(in the rows, 128 means zero)
A state moves one step at a time under one of 8 hidden systems, and each row is a state written as 20 numbers. Each run below is a few steps of one system.
j_309, path 1, 11 rows:
[[115 113 119 140 162  98 109 145 162 149 108 148  77  90 163  83 120 101
   95 175]
 [140 155 152  88 127 193 118 167  93 124 118 111 138 151 149  86 159 117
  120 129]
 [135  79 185 117 152 109 104 171 128 129  92 135 178 150 111 190 153 148
  131 140]
 [125 102 134  94 153  91 130 138 159 144 138 119  68 112 108 135 143  64
  102 123]
 [123 120 103 123 148 189  99 148  97 146 125 110  98 122 180 130 146 124
   93  93]
 [ 55 138 153 135 145 132 126 160  95 141 104 147 187 155 112 165 150 118
  122 122]
 [119 106 139  83 119 123 129 112 135 120 175 138 110 119  88 172 148 100
  147  93]
 [116 105  95 182 152 131  94 105 120 150 140 103  84 121 138 149 115 126
  111  78]
 [ 64 186  87 136 109 137 159 123  93 131 119 122 143 142 130 126 115 111
  109 108]
 [109 134 127 118 102 144 129 107 115 110 176 178 163 116 114 152 130 178
  168 108]
 [127 123 134 188 136  90 119  75 142 125 152 113 107 133  87 127 107 121
  162 120]]
j_438, path 2, 11 rows:
[[124 124 112 135 120 126 136 104 171 151 181 139  88  89 140  46  89 113
  125 125]
 [ 71 157 139  90 116 171 129 137  61 129 109 107 134 122 155 175 125 110
  118 112]
 [124 135 113 196 153  86 142 119 128 122 123 144 161 166  80 146 134 138
  144 146]
 [120 106 129  80 129 103 125  89 177 137 134 130  99  75 126 102 117 168
  132 137]
 [ 98 135 119 148  86 169 123 160 110 118 118 128 166 134 177 125 122 123
  115  91]
 [119 193 132 152 158 102 161 123  88 129 128 139 122 148 107 102 128 132
  141 160]
 [130  94 159 107 128 115 115  94 145 103 112 124 132 102 123 165 146 172
  163 138]
 [134 107 122 148 112 136 129 164 171 121 117 142 169 134 151  86 133 125
  114 135]
 [144 189 127  87 123 126 133 148  86 138 132 122  95 126 136 102 113 146
  117 128]
 [147 121 163 172 142 144 124 112 102  93 130 119 128 143 132 156 165 132
  159 123]
 [146  98 127 112 141 114 124 134 178 125 111 145 140 119 112 111 139 112
  126 198]]
j_432, path 3, 11 rows:
[[221 116 157 129 122 222 141 104 125  58 156 117 150 138 145  93 174 129
  185 183]
 [139  70  91 220 110 126 114 176 163 126  78  96 196 179 150 179 124 119
   92  88]
 [149 190 129 131 122  86 188 197 115 170 191 189 167 158 115  78  75 171
  104 119]
 [166 107 112 138 153 188 111 127 130  96 131 200 134  61 203 111 162 202
  148 201]
 [142  66 138 194 188 110  76 180 143 130  83 142 162 184  88 175 175  76
  114 167]
 [188 128 170 112 106  52 107 166 166 151 130 115 162 163  76  78  95 216
  140 104]
 [ 90 137  79 141 162  99 108 138 151 149 101 183  84  55 193  75 132 194
   89 151]
 [115 133 149  97 189 109  68 138  99 145 102 173  99 114  85 160 133  86
  139 233]
 [151  71 197 108 141  89  53 100 164 115 110  82 118 139  72 138 167 176
  171  90]
 [ 82 153 100 119 130  49 147 124 174 152  73  75  78 123 123  63 119 113
   81 100]
 [ 84 176 103  47 105 117 100  96  92 166 145 157  78  64 124 145  55 125
  133 172]]
j_637, path 4:
[[189 122 142 162 123 150 148 120 132  87 147 123 133 139 136 113 143 128
  160 149]
 [169 104 150  84 125  99  99 141 153 132 108  99 130 150  79 139 130 129
  134 138]
 [176 136  94 102 123 135 122 150 128 140 154 133 111 132 138 105 139 169
  108  94]
 [157 103 116 109 126 154 153 114 163  95 146 130 118 118 131 111 173 102
  135 141]
 [133 111 131 103 117 137  62 138 141 117 114 146 146 141  89 127 157 137
  149 130]
 [133 137 101 142 124 125 116 124 122 122 142 112 111 151 106 124 158 137
  123  62]
 [ 99 115 101  78 138 152 132 108 141 133 127 114 104 107 123 125 160 106
  108 120]
 [ 86 133 104 138 122 150  88 142 126 116 118 171 140 118 136 120 156 114
  129 134]
 [ 78 130 144 171 126 119 122 114 119 119 140 134 137 143 109 143 142 116
  148  91]
 [ 75 141 115 114 145 133 113 102 100 159 100  93 113 122 121 143 117 131
  111 117]
 [ 83 153  97 150 130 122 138 142 114 139 121 152 116 108 163 124 118 103
  101 138]]
j_422, path 5:
[[141 137 139 137 104 119 180 141 151 110 138  99 162 170 111 100 135 116
  127  93]
 [133 139  71  92 116 144 108 111 129 134 147 133 107 110 133 122 134 174
  119  96]
 [104  99 113 166 140 142 131 108 153 105 137 173 137  98 149 139 155 116
  142 150]
 [112 136 154 110  98 143 129 110 143  97 110 102 162 151 100 102 136 107
  159 143]
 [130 147 105 142 106  81 114 126 147 133 110 123 119 121 123  97 110 172
  126 111]
 [125 135 102 119 135 128 153 120 147 120 152 161  85  86 155  94 142 111
  119 146]
 [ 98 127 156 115 120 160  82 118 117 114 100 141 137 105 143 122 135 118
  155 169]
 [114 148 170 148 126  65 135 141 134 120  94 121 140 145 114 117 124 135
  141 142]
 [158 156 117  95 131 101 139 133 128 146 140 111  74 116 124  94 102 120
  110 129]
 [118 123 125 143 151 147  96 146 102 146 132 159 100  95 174 135 119 129
  115 150]
 [108 133 184 126 144 124 143 148 102 117 114 139 155 141 121 156 142 107
  144 157]]
j_219, path 6 (11 x 20):
[[158 135 129  96 145  89 144 150 132 136 104 102  70 113 147 125 132 124
   95 132]
 [108 133 140 132 120 127  95 164 115 153 139 168 133 106 165 113 101 168
  116 106]
 [123 111 154 135 158 100 165 150 145 119 130 168 170 130 125 146 167 167
  128 140]
 [161 121 113  98 160 114 124 167 126 166 127 119 110 153 104 147 133 110
   88 123]
 [109 159 110 156 142 116 142 146 115 151 154 137 122 133 137  87 114 150
  107  91]
 [116 130 128 111 134 156 181 140 126 116 166 169 150 119 146 129 155 126
  122 132]
 [127 111 113 142 168 154 106 146 116 154 137 136 145 159  99 139 141  98
  111 141]
 [121 169 119 152 131 114 159 115 117 130 153 111 118 165  93  96 125 103
  131 107]
 [124 134 103 108 106 187 147 109 121 120 160 113 130 127 140 118 127 107
  129 113]
 [ 95 126 111 164 142 166 108 100 118 118 125 144 138 125 132 123 142 105
  144 162]
 [142 136 150 132 113 123 126 104 126 109 145 113 119 147  82 132 124  90
  164 142]]
j_202, path 7, 11 rows:
[[ 86  97 141 166 127 105  51 107 138 193 149 103  89 115 111 123  52 101
  126  88]
 [ 85 201  83 117 130 174 184 152  76 128 132 132 163 168 134 108 172 130
   99  91]
 [157  61 104 148 177 170 134  65 148 118 154 131 117  93 131 184 138 126
  145 179]
 [ 65 173 151 205 139  73  96 120 114 153 125 154 124 129 119  74  98 148
  146 125]
 [136 148  82 132 108 115 219 120 133 100 140  87 111 153 123 147 151  91
  101  81]
 [141  88  93 145 142 175  84  85 137 159 105  89 145 103 153 132  80 182
  125 163]
 [123 196 101 165 110  91 156 137 127  92 139 202 145 122 125  78 136 156
  151 171]
 [174  99 167 154 111  99 164  98 164  92 137  70  89 128 128 134 130 102
  150 104]
 [113 140 116 114 112 108 102 155 126 167  55  96 164 136 143 121  81 174
   94 137]
 [190 146  67  84  82 146 150 139 145  96 167 177 133 114 126 123 138 141
  132 147]
 [162 102 217 142 138 131  95 117 141 102 124 107 113 117 148  93 139 145
  172 155]]
j_219, path 8:
[[154 140 119 153 105 115 114 108 154 118 144 147 149 126 101  86  92 162
  163 163]
 [188 102 136 119 113 140 141 129 166  92 122 105 125 129 140 105 148 120
  137 147]
 [127 129 114 119 110 122  71 147 150 134  89 130 124 121 133  86 119 118
  122 162]
 [148 136 139 120 107 101 111 125 157 104 142 160 130 114 114  84 148 172
  161 130]
 [144  90 153  91 134 131 107 150 162 120 110 116 119 123 137 116 171 126
  119 122]
 [100 151 130 104 134 100  79 148 127 137  97 144 113 125 116 100 152 142
  121 121]
 [122 127 150 101 129 103 126 137 138 119 156 153 113 114 120 121 163 160
  138  82]
 [ 97 111 153  96 164 135 115 145 120 146 105 121 122 128 134 142 169 128
  111 105]
 [ 88 160 128 119 147 100 116 144  92 143 128 153 111 131 109 146 148 134
  120 101]
 [103 119 142 119 153 128 148 123 112 148 165 130 121 125 119 159 136 141
  122  78]
 [ 88 139 126 130 169 145 150 132  88 147 116 115 129 133 135 165 143 118
  102 120]]
j_438, path 9:
[[123 120  94 132  99 166 126 132 158  93 109 126 140 117 167  87 171 130
  123 111]
 [125 197 142 116 104 133 123 153  90 119 143 164 131 137 123  97 114 116
  149 153]
 [140 118 201 120 149 106 148 129 118 100 126 117 138 143 109 155 170 153
  156 116]
 [156  99 107 121 122 122 109 140 184 104  92 118 139 137 121  99 170 122
  122 149]
 [152 153 138 102  99 131  83 169 113 137 147 142 103 127 138  89 105 128
  131 117]
 [139 139 180 156 157 133 140 140  89 115 132  98 102 158 135 140 158  94
  133 110]
 [150 101 114 117 154 117  95 118 148 127  90 110 123 140  89 148 144 104
  131 179]
 [150  88 131 118 115 112  77 154 156 158 150 142 116 117 130 125  96 134
  115 106]
 [129 140 123 145 149 146 144 141 103 146 138  87  86 140 148 114 117  89
   95  97]
 [119 137 101 142 154 138  98 102  94 139 112 118 110 133 103 166 121 106
  131 159]
 [120  77 133 148 142  96 117 119 164 150 151 153 133 109 115 158 101 135
  131 138]]
j_432, path 10:
[[ 93 137 152  72 148 144 139  97 125 140  71  53 147 124 138 102 152 171
  116 120]
 [116 113  64  78 144 102 165 105 150 158 142 120  89  98 106 172 108 102
   87 137]
 [124 124 146 111 128 177 100  80 120 152 194 110 101 118 101  96  96 101
  157 119]
 [ 82 112 143 146 139 157 164  71 128 120  95  64 159 128 139 148 131 128
  135 136]
 [103 119 102  94  97 122 185 129 160 135 166 134 160 137  88 146 109  86
  115 112]
 [127 154  95 152 105 175 139  81 122 115 189 143 130 119 126  86 107 138
  158 117]
 [ 93 118 145 190 117 151 165 114 123  96 117 132 168 123 160 153 122  92
  144 158]
 [122 132 134 127  87 135 146 162 134 104 151 163 196 167  96 142 140 119
  149 109]
 [158 157  96 184 102 123 154 124 136  89 151 156 129 131 147  90 135 155
  144 114]
 [124 139 130 174 101 130 120 172 123 107 116 175 151 122 175 130 118 105
  130 158]
 [143 141 151 146 128 124 101 174 100 107 125 175 163 154 120 149 159 162
  147 122]]
j_371, path 11:
[[203 144 160   5 115 114 176 167 153 112 145 149 154 126 104  91 145 169
  132 180]
 [157  81  70 135 149 150  42 157 154 141  78  79  81 160 128 117 186 131
   91  66]
 [ 84 164 123  99 156  96 176 150 156 112 122 192  92  81 146  50 175  90
  115 192]
 [151  95 186  21 136 168  52 162 108 124 117 124 134 152  92 156 191 142
  145 103]
 [108 150 119 203 171  58 118 136 143 120 118 122  62 166  82  89 182  68
  118  92]
 [ 79 142 191   8  78 113 158 133 144 126 136 117 117  99 111 119 125  74
  136 125]
 [ 56  98 144 157 161 155  37 121  91 153 123 124 105 140 113 171 161 100
  132  61]
 [ 79 189 185 160 134  68 197  96 104  99 161 154 112 128  90 131 136  84
  164 154]
 [122 103 189  91  71 120  87 119 118 144 137  67 147 150  90 188  71 110
  153  69]
 [ 46 149  85 225 133 115 148  92 111 155 155 132 113 126 136 126  83  93
  118  93]
 [102 141 185 101  90 150 179  91  96 107 157 146 176  89 151 176  84 148
  176 162]]
j_637, path 12 (11 x 20):
[[156 137  93 136 177 177  79 141 110 114  75 115  98 127 168  80 201 174
  112 142]
 [134 109 100 137 108  67 129 125 181 101 162 180  90 117  83 155 154  69
  141 116]
 [109 114 148  81 120 211  57 112  85 149 157 110 132 130 122 144 133 146
  143  75]
 [109 139  92 162 172 111 135 151 122 109  66 105  97 153 136 134 209  95
   90 121]
 [ 73  94 101  91 128 115 110 117 152 160 168 189 136  86 107 174 112 130
  122 117]
 [ 97 153 113 185 146 204 105 114  68 129 132 116 145 154 149 126 141 117
  133 116]
 [ 77 129 133 132 139  74 161 137 132 124  78 109 140 143 104 181 142  85
  110 135]
 [ 81 130 104 120 142 143 114 127 110 189 150 153 153 103 143 136  75 176
  106 118]
 [110 165 119 188 144 142 195 115 104 105 123 121 138 138 150 119 129  89
  128 167]
 [ 95 116 166 109 108  90 124 132 136 144 101 130 177 122 109 168  78 134
  139 166]
 [143 164 131 172 141 120 150 141 100 156 143 119 140 147 147  89  80 174
  118 117]]
j_309, path 13, 11 rows:
[[111 129  91 117 156 110 168 157 144  77  73 165 144 125 152 150 235 150
  104 136]
 [ 67  74 170 118 106 155  86 118 181 102 130 156 145  95 142  96 170  85
  160 124]
 [136 126 126 126 118 124  39 151 133 125  98  84 105 182  85 112 172 121
  133  55]
 [ 80 134 135 126 111  81 155 149 132 108  75 103 118 117 171 156 160 137
  101  70]
 [ 34 146 134  77 130 132  92 106 125 143 129 165 125  78 133 105 144 172
  137  98]
 [101 164 193 150 116 120  65 111  75 107 128 120  94 139 111 137 149 126
  179  84]
 [106 129 163 117  95  79 127 113 115 153 117  71 109 120 121 171  63 138
  128  76]
 [ 98 186  91 102 149  93 133 110  80 168 141 146  72  89 138 128  94 183
  106 114]
 [ 99 179 177 151 135 151 145  94  57 122 159 144 123 104 153 132  92 142
  167 150]
 [151 130 156 121 117 115 107 101 106 162 162 112 143 142  73 164  46 136
  157 149]
 [188 153  92 147 148  85 173 121 112 150 168 119  70 125 129 147  70 129
  108 147]]
j_371, path 14, 11 rows:
[[168 144 142  82  62 149 176 121 137 100 170 137 136  81 185 106  84 174
  147 127]
 [129 122  90 185 157 171  57 132  95 157  71  99 147 145 159 125 116 178
  110 139]
 [170 180  86 131 129  95 197 161 119 108 140 190 126 114 150 119 123 152
  111 186]
 [210  93 148  80 128 156  95 149 135 141 117  78 120 128 165 117 125 195
  117 101]
 [130 156  49 163 176 129 132 143 124 140  84 123  94 132 148  90 149 105
   76 170]
 [166 111 162  37 136 143 159 178 133 117 142 165 132 101 159 137 162 142
  115 159]
 [166 102 123 140 203 136  74 141 122 154 103  84  89 168 101 113 180 135
  104 112]
 [132 150 117  88 130  97 187 146 160 107 125 134  92 123 119 100 159  47
  108 167]
 [111  64 180  64 150 160  79 152 144 155 133 122 127 126 124 142 159 116
  117  89]
 [ 85 142 114 163 186 112 135 100 121 126 133 140  98 148  76 114 187  77
  132 140]
 [127 104 204  72  86 102 139 134 156  96 147 125 136 126  97 149 137  77
  162 126]]
j_202, path 15 (11 x 20):
[[155  95 151 105 154 102 143  92 153 137 120 112 147 113 108 147 118 195
  145 161]
 [145 151  97 147 112  77  80 152 145 121  99 137 105 140 113  91 137 134
  125 125]
 [148 118 129  81  88 149 164 133 164 107 139 106 137 119 140  95 131 107
  126 124]
 [137 114 152  89 123 137  89 123 125 121  93 126 168 126 111 149 134 177
  152 158]
 [136 130 135 120 118  84 108 167 148 111 127 177 106 108 139 117 159 134
  127 123]
 [130 128 159  70 113 133 121 126 131 131 130  91  96 120 121 119 129  98
  128 113]
 [103 124 136  99 117 158  84 158 104 127  93 141 160 132 130 159 141 130
  125 133]
 [123 118 141 105 137 128 125 140 126 129 172 182 107  96 140 141 142 130
  135 125]
 [106 142 170 122 150 124 105 126  95 134 122 104  91 133 121 133 144  98
  136 114]
 [ 89 122 116 131 130 141 124 154 106 143 120 135 141 133 137 169 124  90
  101 121]
 [119 130 116 131 150 160 130 110  96 152 176 144 119 111 130 141 115 140
  126 117]]
j_422, path 16 (11 x 20):
[[ 99 167  67  99 171 127 162 134  79 170 139 136 108 126 136 156 148 188
   82  77]
 [159  79 119 129 136 161 115  89 128 108 181 165 115 101 111 205 134 103
  160 159]
 [121  85 177 170 130 162 123 123 145 136 113  63 194 184 116 118 122 115
  138 103]
 [144 184  66 125  95 111 181 125 113 119 140 114 146 156 113 123 121 174
  113  82]
 [146  74  93 103 135 150 122 104 172 128 189 171 102  73 146 135 145 160
  129 113]
 [ 85 110 121 171 148 185 123  95 132 104 107 122 169 139 131 112 167 104
  149 170]
 [144 152 131 113  58  96 147 129 158  88 110 119 183 151  99 111 110 153
  158 133]
 [132 129  96 123 141  96 124 116 173 147 152 137  83 101 126  58 135 167
  111  99]
 [117 146  81 133 125 173 124 115 122  98 121 169 105  87 173 107 154  98
  131 190]
 [ 93 115 195 109  97 115  93 145 150 109  96 156 184 122 120 125 128 129
  167 169]
 [131 176 139 139 145  54 129 129 134 131  95  98  92 152  94  74 136 133
  123 128]]

Which system made each of these runs?
path 17 (2 x 20):
[[144 147  80 125 145 159 128 163  62 138 112 139 114 132 158 206 121 107
   96 151]
 [190 115 183 163 179 110 182 153 115 140 167 119  98 128 166 125 119 155
  114 120]]
 | j_371
path 18 (2 x 20):
[[108 132 206 131 162 157  56 184  71  96  57 122 137 162 154 136 226 147
  143  97]
 [131 198 136 119 161   6 135 159 106 145 106 138  59 153  62 118 145 109
  110 132]]
 | j_371
path 19 (2 x 20):
[[130 136  56 106 175 163  84 140  99 156 122 166 122 128 116 144 150 155
  104 147]
 [187  92 183 156 176 103 131 118 140 137 147 100 101 137 108 136 116 129
  147 158]]
 | j_432
path 20 (2 x 20):
[[104 158 172 139 137  89 160 132  93 145 171 169 118 116 113 157  84 109
  140 140]
 [141 128 157 134 111 150 137 100  97 136 160  64 126 157 109 165  93 122
  143  73]]
 | j_371
path 21:
[[ 91 153 166 146 134 129 140  98  88 110 129 114 105 123 128 146 127  89
  154 136]
 [135 114 120 108 104 135  98 124 120 156 156 118 130 125 111 160  69 140
  130 106]]
 | j_309
path 22, 2 rows:
[[ 84  85 197 183 120 153 106 116 126  95  82 113 201 134 152 174 137 137
  168 148]
 [127 177 138 111 107  68 206  96 146 131 133  72 153 165  71 100 106 149
  131 103]]
 | j_422
path 23, 2 rows:
[[132 128  46 106  89 139 110 159 153 128  99 154 149 114 149 117 111 131
   97 153]
 [160 112 125 152 154 121 117 111 165 127 165 181 115  95 126  79 129 170
  148 174]]
 | j_219
path 24, 2 rows:
[[120 146 110 121 169 124 132 128 113 150  85 105 119 117 160 101 147 194
   99 130]
 [143 142 101 112 132 118 159 116 130 128 159 185 129 102 121 142 107 126
  135 196]]
 | j_422
path 25 (2 x 20):
[[ 68 158 122 136 107 131 136  90 116  85 103 115  96  90 174 115 172 146
  143  88]
 [ 57 148 153 130  86 118  58 110 116 131 113 141 155 117 113 113 111 168
  169  94]]
 | j_309
path 26 (2 x 20):
[[ 63 125 178  92 138 156 101  81 132 111  69  98 127  82 158  91 155 133
  158 187]
 [ 86 111  91  94 135  76 117 101 139 134  94 111 129 142  55 212 147  97
  120 116]]
 | j_432
path 27 (2 x 20):
[[138 145 153 140 157 148 168 103 113  93 118 113 134 134 140 111 172 155
  151 150]
 [162 112 123 117 121  88  92 157 146 134  90 114 129 144 102 152 108 116
  121 159]]
 | j_371
path 28 (2 x 20):
[[ 93 172 109 154 158 130 125 159  87 121  78 152 133 138 147 129 159 110
  108 176]
 [129  98 188  80  94 157 141 154 143 115 172 150 171 126 123 142 130 105
  148 124]]
 | j_309
path 29 (2 x 20):
[[154 111 109 146 105 150 115 152 124  98 108 101  93 144 143 168 138  24
  112 130]
 [ 83 155 121 136 106 123  97  84 130 162 131 122 153 122  92  92  57 150
  155 150]]
 | j_219
path 30 (2 x 20):
[[166 119 128 163 221  68 194 143 134 157 145 141 111 132 125 139 144 178
   93 138]
 [155 149 134 117 140 124 173 209 101 169 156 135 109 143 160 122  95  90
   73 112]]
 | j_219
path 31:
[[171 155 120 141 146  52  73 128 112 131 110 127  20 107 116 117 121 125
  134 147]
 [168 110 158 109 109 137 112 152 113 132 186 141  51  87 176 158 102  96
  128  87]]
 | j_637
path 32, 2 rows:
[[167 123  80  94 153 132 152  76 146 120 168 133  39  82 121 117 143  91
  127 167]
 [120 130 194 169 128 176  67 140  97 134 137 111 125 140 156  81 110 101
  151 119]]
 | j_219
path 33:
[[191  99 107 142 122 118 160 151 150  96 128 130  88 101 186 158 149 132
  106 113]
 [147 143 115 134 135 163  82 191  95 160 125 128 125 171 130 107 119  89
   96 118]]
 | j_432
path 34:
[[185 137 115  98 158 151 100 127  97 171 149  90  90 146 104 120 102 142
  113 122]
 [ 95 152 126 200 105 123 152 134 128 105 125 133 127 130 169  96 131 116
  130  93]]
 | j_219
path 35, 2 rows:
[[180 198 153 125 126 123 194 151  65 107 137 116 134 153 146 128 110 168
  132 144]
 [171  74 115 114 119 173 116 181 143 102 131 160 127 103 201 161 169 132
  106 111]]
 | j_432
path 36:
[[ 98 136 135 107 137 164 159  72 136 149 142  89 150 132  88  97  85  64
  144 196]
 [123  63 123 147 105 158 124 154 148 112 143 156 197 145 122 210 139 100
  130 105]]
 | j_371
path 37 (2 x 20):
[[ 89 139  86  43 114 171  69 139 144 134 105 153 165 148  72  93 172 102
  127 145]
 [119 162 169 125  79  66 106 176 113 118 174 167 101 152  94 134 135 106
  143  39]]
 | j_438
path 38:
[[ 52 120 104 171 107 171  64 133  98 139 112  98 141 178 102 169 138  34
  122  68]
 [ 57 107  99 121 172 193 182 118 114 168 186 175 172  92 175 149 131 168
   98 103]]
 | j_202
path 39, 2 rows:
[[106 126 106 158  75 131 103 130 128 168  81 103 185 121 159 138   4 140
  114 175]
 [106 155 143 191 202 100 155 136  78 187 124 134 119 104 179 123  97 227
   98 123]]
 | j_438
path 40 (2 x 20):
[[140 130  72 168 116 148 139  77 146 133 132 140 144  82 157 103  53 165
  130 211]
 [108 123 150 123 151 146 167 144  99 152 153 182 166  78 199 155 101 210
  117 149]]
 | j_438
